In the rows, zero is written as 128.
Each named turn below is shown by a few rows before and after it. Which turns, in which order, take the first row of each later pair to the second? The first pair is answered.
betir (before -> after):
[105 162 135 135 146 147 125 132 111 136 109 120 136  89 159 108 118 123
 159 121 163 123 127 131 120 147 157 117 119 130 146 113 131 131 147 103
 122 109 127 130 160 128 149 136 135 114] -> [105 151 135 135 149 140 126 113 127 120 131 106 117  91 149 105 121 146
 168 129 157 116 139 156 131 144 146 129 117 126 138 128 136 131 133  93
 117 119 121 132 159 153 149 112 124 121]
[102 125 141 138 122 136 131 147 142 123 149 119 104 142 148 129 104 155
 149 121 110 105 126 150 138 102 102 120 118 137 147 126 135 126 125  96
 145 120 111 152 121 143 136 110 113 145] -> [125 115 139 134 131 116 131 133 152 114 153 129 128 148 104 124 103 174
 131 155 136 107 126 141 138 112  97 126 127 154 122 131 129 119 116 126
 128 120 113 116 105 160 128 106 118 129]
[ 98  84  93 123 131 152 139 149  84 135  54 143 138 147 115 144 115 118
 133 143 127 194 119 131  63 168  96 106 153 130 115  95 137 130 149  80
 167 131 113  92 103 129 128 137 131  92] -> [ 80  84  98 124 124 159 143 144  89 126  66 133 110 148 139 146 118 127
 149 129 106 188 125 152  70 156  90 110 146 116 125 103 146 141 141  52
 174 142 106 119 115 136 129 120 118 108]
[131 126 144  98 105 102 117 144 103 145 131 140 109 124 161 132 137 116
 102 118 174 132 141 109 119 121 146 127 122 117 111 131  88 122 157 158
 106 152 142  81 112 110 106 147 127 130] -> [112 130 150 100 101 119 116 149 101 147 138 128  85 120 188 134 138 106
 119 101 156 127 145 125 119 115 144 126 112 109 128 136  94 128 156 130
 119 157 137 109 128 109 109 141 122 143]
nulip (before -> after):
[136 108 129 139 136 104 138 119 155 118 140 136 130 140 106 120 100 178
 103 151 107 112 105 136 139 109 112 119 120 125 125 138 149 131  97 152
 133 128 125 143 112 151 138 100 124 116] -> [147 107 127 136 136  96 131 122 147 126 131 143 152 143  94 119 105 167
  91 160 124 120 100 117 137 119 121 122 125 134 113 134 136 122 104 168
 118 124 128 123 104 142 134 117 132 112]
[125 148 131 110 167 121 161 118 152  79 145  81  80 165 151 145 155 143
 162 117 133 153 126 154 184 110 100 163 112 134 167 184 127 145 102  80
 141 153 148 171 147 156 118 110 163 171] -> [135 141 139 119 183 129 187 139 153  90 125  93 113 168 122 130 121 157
 140 129 112 161 100 142 170  86  89 145 105 145 187 162 149 141  88  93
 164 138 144 178 134 143 141 118 186 145]
[136 146 160 133 153  92  74  90 137 139 128 110  95 112 151 137 165 129
 126 156 181 107 131 159 136 163 130 151 111 125  85 101  89 145 111 209
 106 140 122 104  88 106 109 132  94 109] -> [119 147 163 136 147  98  75  82 144 129 145  95  62 114 171 136 168 144
 145 144 159  97 136 182 143 148 115 152 105 113  94 108  99 149 104 179
 116 152 117 132 100 122 116 113  85 121]
[160  94 167 126 134  94 126 141 138 103 118 186 142  91  76 138 131 132
 146 111 130 133 117 160 124 110  98 169 145 119 116 122  97 119 133 159
 113 131  96 125 144 130 116 141 139 102] -> [161  97 166 127 125  92 119 135 140  95 125 179 132  92  86 140 145 127
 152 107 133 131 122 165 132 116 103 175 146 115 112 126  90 120 139 159
 109 135  97 124 150 136 109 139 131 110]
Zag (before -> after):
[143 127 154  98 131 108 151 142 138 120 152 112 131 141 100  94 130 134
 116 126 106 124 159 143 118 134 125 146 104 152 136 145 122 125 144 131
 132 132 169 130 141 100  96  88 137 140] -> [146 125 157 101 134 109 158 149 137 123 139 119 142 144  96  90 124 128
 106 126 102 131 149 133 114 130 126 139 105 155 141 132 123 120 142 135
 136 125 173 129 140  92 102  99 145 136]
[149 120 125  94  58  94 158 116 156 200  75 117 150  71 154 137 163 173
 121 125 166  93 189 134 141 124 150 136 161 118 126 147 111 147 106 141
  99 125 151 155 130 105 130 123  83 124] -> [141 119 129  99  65 105 174 122 166 196  80 109 146  73 154 129 144 193
 123 123 131  91 181 149 133 101 136 131 152 114 149 141 133 146  92 123
 119 126 145 178 131 105 147 112  88 124]
[108 125 134 138 121  99 105 113 124 154 152  95  73 143  86 165 170 179
 165 140 130 162 144 102 153 119 149 102 135 111 135 117 126 126 151 110
  86 135 163 131 117 149 126 114 105 107] -> [104 119 135 146 130 113 131 139 121 171 134 102  94 146  79 153 139 186
 157 131 100 167 116  97 134  96 138  90 123 116 167  93 146 124 139 106
 114 126 160 151 109 127 150 120 123  90]
[120 124 129 142 124 132 121 133 128 125 137 126 102 129 137 124 123 115
 147 127 112 125 133 153 132 123 126 142 117 113 123 133 121 125 125 107
 147 125 115 146 121 133 123 116 124 147] -> [128 129 130 142 126 135 126 152 115 139 115 137 129 130 133 123 110 100
 129 121 124 130 118 128 119 123 131 132 115 122 131 116 122 118 132 123
 148 117 117 143 112 108 128 138 139 137]
Bagen (before -> after):
[ 86 144 153 184  91 145 148 147  70 131 135 107 109 108 130 137 165 128
 141 115 148 105 137  92 128 107 137 114 106 102 131 121 133 116 166 113
 130 122 123 143 184  91 126 108 106 140] -> [ 85 138 152 179  90 142 151 137  83 124 144 101  99 112 130 133 169 144
 147 121 141  97 142 107 132 100 130 121 106  99 128 130 136 115 161 104
 131 124 119 148 181 103 128  90 104 147]
[138 108 141 122 125 139 103 146 116 147 108 136 126 121 148 134 150 106
 104 116 161 154 136 106 109 162 146 140 134 127 107 120 100 125 141 132
  93 132 128 113 134 121 120 144 127 139] -> [124 114 144 127 126 154 113 163 110 152 101 134 123 123 166 135 139  98
 108 101 138 154 126 107 106 147 143 132 122 120 132 110 109 129 139 115
 110 135 125 132 145 105 135 142 129 136]
[158 122 127 141 153 127 128 127  93 133 103 130 151 116 129 128 111 129
  97 106 146 136  93 115 124 143 122  92 124 126 134 131 134 122 133 153
 127 127 107 121 117  96 149 160 116 120] -> [147 122 127 148 154 136 135 128  97 130 107 126 140 119 137 124 105 138
 105 101 123 131  88 126 118 131 114  90 121 119 145 134 147 127 126 135
 144 129 102 144 119  97 157 152 114 122]
[139 128 130 135 130 130 117 142  98 151 108 145 155 124 137 144 136  89
 117 123 151 143 126  90 116 152 146 113 134 138 121 111 106 130 154 151
 123 124 132  97 135  87 108 165 128 127] -> [119 133 134 139 129 149 133 162  96 154 105 135 139 123 155 144 123  96
 129 101 111 140 115 102 104 124 140 103 116 128 150 105 128 134 144 120
 147 126 127 135 142  76 129 160 135 132]

Between the rows of a pair lie two turns.
[130 131 156 116 117 119 131 152 105 148  96 153 150 110 155 154 163 111
 160 127 152 124 104 103 157 135 130 130 147 141 118  77 103 146 130 121
 109 109 138  91 132  97  80 178 116 118] -> [116 128 151 116 111 112 128 125 122 124 129 130  99 109 167 157 181 133
 180 130 142 111 126 144 177 131 117 149 149 125 107 105 112 153 119  96
 108 134 136 106 139 132  73 137  94 137]  nulip, betir
[162 121 102 158 140 124 109 171 118 175 117 184 146 104 120 128  96  95
 114 124 140 160  94 130 159 127 194  93 119 135 183  89  94  95 138 126
 120 106 135 132 156 122  97 144 134 102] -> [140 128 101 154 120 127  98 152 123 155 146 156  88  99 159 137 121  93
 148 102 133 140 124 163 180 129 194 104 114 114 181 116  87 100 135  84
 114 131 132 150 178 143  83 118 110 134]  nulip, betir
[127 115 134 125  89  96  93 134 153 169 141 156  98 139 141 143 149  57
 157 108 141 109 160 114 148 143 126 131 129 105 136 131 124 119 122 116
 118 140 140  98 120 132 118 103 107 145] -> [122 106 133 129 100  97 111 124 174 156 152 153  89 144 119 129 131  98
 158 120 108  98 155 141 151 120 107 129 118 100 142 136 151 119  92 105
 140 139 131 122 113 153 138  70 107 140]  Zag, Bagen
[126 104 122 151 146  94 151 104 175 131 185 126 138 122  69 118 130 180
  70 162 117 174 129 173 133 158  88 116 132 198 117 184 119 152 114 140
 116  89 139 129  72 135 131 167 141 104] -> [131 108 121 150 138  91 132 102 166 132 178 130 147 119  77 131 144 156
  67 165 148 179 135 158 130 174 102 123 138 202 105 177 101 154 128 149
  99  88 143 109  76 123 113 179 138 109]  Zag, nulip
[130 142 111 146 128 117 165 132 136 120 147 110  87 115 135 133 147 182
 193 150  97 101 143 157 161 105 129 182 152 127 134 147 139 142 100  74
 123 143 135 175 121 148 171 135 134 146] -> [173 140 104 134 140  93 142 131 124 145 118 141 155 118  95 133 154 154
 153 185 170 119 131 103 157 150 152 184 174 157 103 129 103 126 124 146
  87 127 149 103  96 130 154 180 156 122]  Bagen, betir
[113 135 145 139 125 145 129 144 105 132 117 119 116 127 159 133 119 100
 141  87  98 129 131 122 126 131 133 126 124 112 144 116 137 121 130 116
 138 138 125 152 145 107 138 142 130 136] -> [117 125 141 143 130 143 142 139 115 124 131 110 106 129 145 129 114 126
 139  97  83 124 131 140 129 118 119 125 123 115 140 125 149 121 115 112
 149 139 129 166 136 124 149 122 130 134]  nulip, Bagen
[140 134 114 104 121 101  95 125 136 146 157 132 133 146 104 126 154 139
 117 153 155 130 158 153 146 154 153 133 127 142  91 136 110 112 113 154
 110 127 124  93 115 140 128 117 120 134] -> [137 124 117 113 136 103 121 129 149 140 158 130 134 154  94 112 129 166
 108 161 126 128 148 167 139 131 133 124 122 141 103 135 137 107  96 147
 129 121 122 116 101 150 149 103 129 121]  Zag, Bagen
[137 114 139 119 118 138 106 130 117 130 135 149 115 130 132 173 140 104
 135 132 143 135 135  98 124 151 155 125 165 147 124 137  85 152 151 109
 125 114 132  89 139  92  95 154 116 128] -> [120 116 141 124 112 154 115 140 113 130 134 137 102 130 154 175 133 103
 147 108 113 127 132 110 116 137 151 117 157 136 148 133  97 156 144  86
 143 114 129 123 145  84 109 149 110 131]  Bagen, nulip
[166 106 103 154 133 122  63 165 142  87 160 155 155 129 132 137 141 116
 133 143 200 163 154 119 109 140 171 109 159 134 123 121  98 192 172 130
 109  62 135  27 141 150 136 134 160 141] -> [129 106 109 157 129 144  81 154 163  62 190 123  87 129 162 138 144 146
 172 120 148 137 170 173 119 105 152 116 149 109 147 141 128 204 149  66
 134  79 123  88 162 178 148  87 135 170]  nulip, nulip
[ 94 146 122 123 133 145 108 150 107 147 108 138 150 148 158 103 128 108
 138  85 107 118 153 114  90 105 177 117 167 160 115 123 156 160 159 115
 130 123 136 117 124 122 110 133 110 113] -> [ 93 136 120 128 143 145 120 140 123 139 121 132 138 153 144  97 113 145
 139  97  79 113 152 133  92  86 157 115 162 159 126 127 179 159 141 101
 140 127 131 140 117 143 129 107 111 112]  betir, nulip
